In the data rows, the value 128 means zero.
There are 4 hidden groupings, and every row belongs to one group of each. In each grouping, the first row asked about is in group 0, and each new group gets the next number.
The table, row by row:
106;62;117;114;121;210;109;96;172;136;86;90;128;70;39;233;150;111;112;113;163;157;114;166;107;157;130;182;120;184;108;102;109;129;29;170;195
144;180;143;147;119;75;134;145;86;110;162;140;122;171;201;55;92;109;136;164;142;108;134;125;175;138;144;67;112;73;132;126;155;169;173;96;62
137;189;110;136;131;69;134;139;103;86;153;165;144;150;189;44;87;150;132;144;117;96;133;118;150;103;142;64;138;61;136;131;161;150;196;97;78
170;179;172;148;110;110;129;151;161;109;187;147;117;144;212;47;127;156;138;142;113;78;131;146;106;73;95;94;158;82;131;182;91;143;205;104;101
91;24;90;84;131;136;133;102;148;141;90;107;138;110;19;238;118;89;136;142;182;169;110;77;139;197;132;146;88;194;128;89;138;125;26;175;182
135;189;117;150;142;96;136;139;91;130;126;127;175;175;190;11;107;120;103;88;95;117;139;138;155;105;158;69;122;74;123;163;148;124;193;103;56
127;134;178;165;104;187;127;139;173;172;145;185;149;139;205;142;100;166;124;164;84;147;125;117;109;108;62;150;142;125;142;114;176;86;208;115;136
114;208;123;153;128;81;149;126;98;96;151;165;134;198;178;40;133;130;131;120;111;118;142;129;142;95;159;75;141;78;121;127;134;110;184;105;82
56;170;162;139;134;153;171;168;118;145;122;186;183;195;204;148;117;112;132;116;111;193;110;112;144;87;118;125;134;92;101;74;210;71;191;121;88
87;150;136;140;108;158;165;119;124;177;137;187;155;156;208;147;95;157;114;162;92;171;117;88;130;123;81;96;122;133;134;84;235;102;178;157;76
173;92;90;107;147;114;92;123;128;101;74;65;81;71;21;146;179;103;148;97;167;100;135;142;140;143;164;168;142;184;134;168;50;175;22;129;196
133;188;159;171;126;121;137;136;130;116;161;133;124;154;189;38;108;137;100;103;110;75;123;158;116;79;131;123;148;67;133;173;90;120;191;110;81
101;107;164;167;121;193;127;126;160;161;140;175;145;117;188;144;102;208;118;142;85;128;119;135;105;96;65;131;134;113;117;105;184;105;210;103;87
183;88;75;99;134;94;106;115;130;99;122;65;49;67;21;162;175;95;170;103;167;99;138;136;111;148;157;156;124;183;145;140;35;173;60;162;194
190;109;114;106;170;104;112;131;123;106;107;21;74;69;21;137;181;133;145;104;148;76;144;162;97;129;164;168;122;168;142;162;10;152;53;123;216
200;100;92;66;126;90;91;117;113;98;115;71;69;55;26;156;165;106;148;131;155;72;147;141;92;150;138;150;118;177;131;146;32;171;46;116;205
151;156;164;164;104;122;157;144;121;97;175;121;79;130;211;47;138;171;147;138;100;85;152;147;125;96;122;112;142;97;140;175;122;153;223;90;64
80;119;159;165;88;156;147;127;137;174;132;191;206;156;226;133;90;147;115;169;99;179;107;77;139;126;98;101;134;113;121;104;199;88;182;139;95
84;73;87;66;151;131;95;108;120;148;83;100;136;125;2;251;155;94;80;118;156;194;127;111;147;207;150;193;105;171;125;93;134;101;0;174;175
101;43;105;72;164;161;107;110;124;160;92;118;151;110;11;241;141;65;132;97;164;196;113;135;131;198;150;192;115;189;115;101;147;114;0;170;192
Some rows of the table again, each followed by its group in each grouping, the grouping that moves the rows most first:
80;119;159;165;88;156;147;127;137;174;132;191;206;156;226;133;90;147;115;169;99;179;107;77;139;126;98;101;134;113;121;104;199;88;182;139;95 0 0 0 0
106;62;117;114;121;210;109;96;172;136;86;90;128;70;39;233;150;111;112;113;163;157;114;166;107;157;130;182;120;184;108;102;109;129;29;170;195 1 0 1 1
144;180;143;147;119;75;134;145;86;110;162;140;122;171;201;55;92;109;136;164;142;108;134;125;175;138;144;67;112;73;132;126;155;169;173;96;62 0 1 0 0
87;150;136;140;108;158;165;119;124;177;137;187;155;156;208;147;95;157;114;162;92;171;117;88;130;123;81;96;122;133;134;84;235;102;178;157;76 0 0 0 0
183;88;75;99;134;94;106;115;130;99;122;65;49;67;21;162;175;95;170;103;167;99;138;136;111;148;157;156;124;183;145;140;35;173;60;162;194 1 1 1 0
173;92;90;107;147;114;92;123;128;101;74;65;81;71;21;146;179;103;148;97;167;100;135;142;140;143;164;168;142;184;134;168;50;175;22;129;196 1 1 1 1
190;109;114;106;170;104;112;131;123;106;107;21;74;69;21;137;181;133;145;104;148;76;144;162;97;129;164;168;122;168;142;162;10;152;53;123;216 1 1 1 1
170;179;172;148;110;110;129;151;161;109;187;147;117;144;212;47;127;156;138;142;113;78;131;146;106;73;95;94;158;82;131;182;91;143;205;104;101 0 1 1 0
101;43;105;72;164;161;107;110;124;160;92;118;151;110;11;241;141;65;132;97;164;196;113;135;131;198;150;192;115;189;115;101;147;114;0;170;192 1 0 0 1
133;188;159;171;126;121;137;136;130;116;161;133;124;154;189;38;108;137;100;103;110;75;123;158;116;79;131;123;148;67;133;173;90;120;191;110;81 0 1 1 1
200;100;92;66;126;90;91;117;113;98;115;71;69;55;26;156;165;106;148;131;155;72;147;141;92;150;138;150;118;177;131;146;32;171;46;116;205 1 1 1 0
101;107;164;167;121;193;127;126;160;161;140;175;145;117;188;144;102;208;118;142;85;128;119;135;105;96;65;131;134;113;117;105;184;105;210;103;87 0 0 1 0
91;24;90;84;131;136;133;102;148;141;90;107;138;110;19;238;118;89;136;142;182;169;110;77;139;197;132;146;88;194;128;89;138;125;26;175;182 1 0 0 0
84;73;87;66;151;131;95;108;120;148;83;100;136;125;2;251;155;94;80;118;156;194;127;111;147;207;150;193;105;171;125;93;134;101;0;174;175 1 0 0 1
127;134;178;165;104;187;127;139;173;172;145;185;149;139;205;142;100;166;124;164;84;147;125;117;109;108;62;150;142;125;142;114;176;86;208;115;136 0 0 1 0
151;156;164;164;104;122;157;144;121;97;175;121;79;130;211;47;138;171;147;138;100;85;152;147;125;96;122;112;142;97;140;175;122;153;223;90;64 0 1 1 0
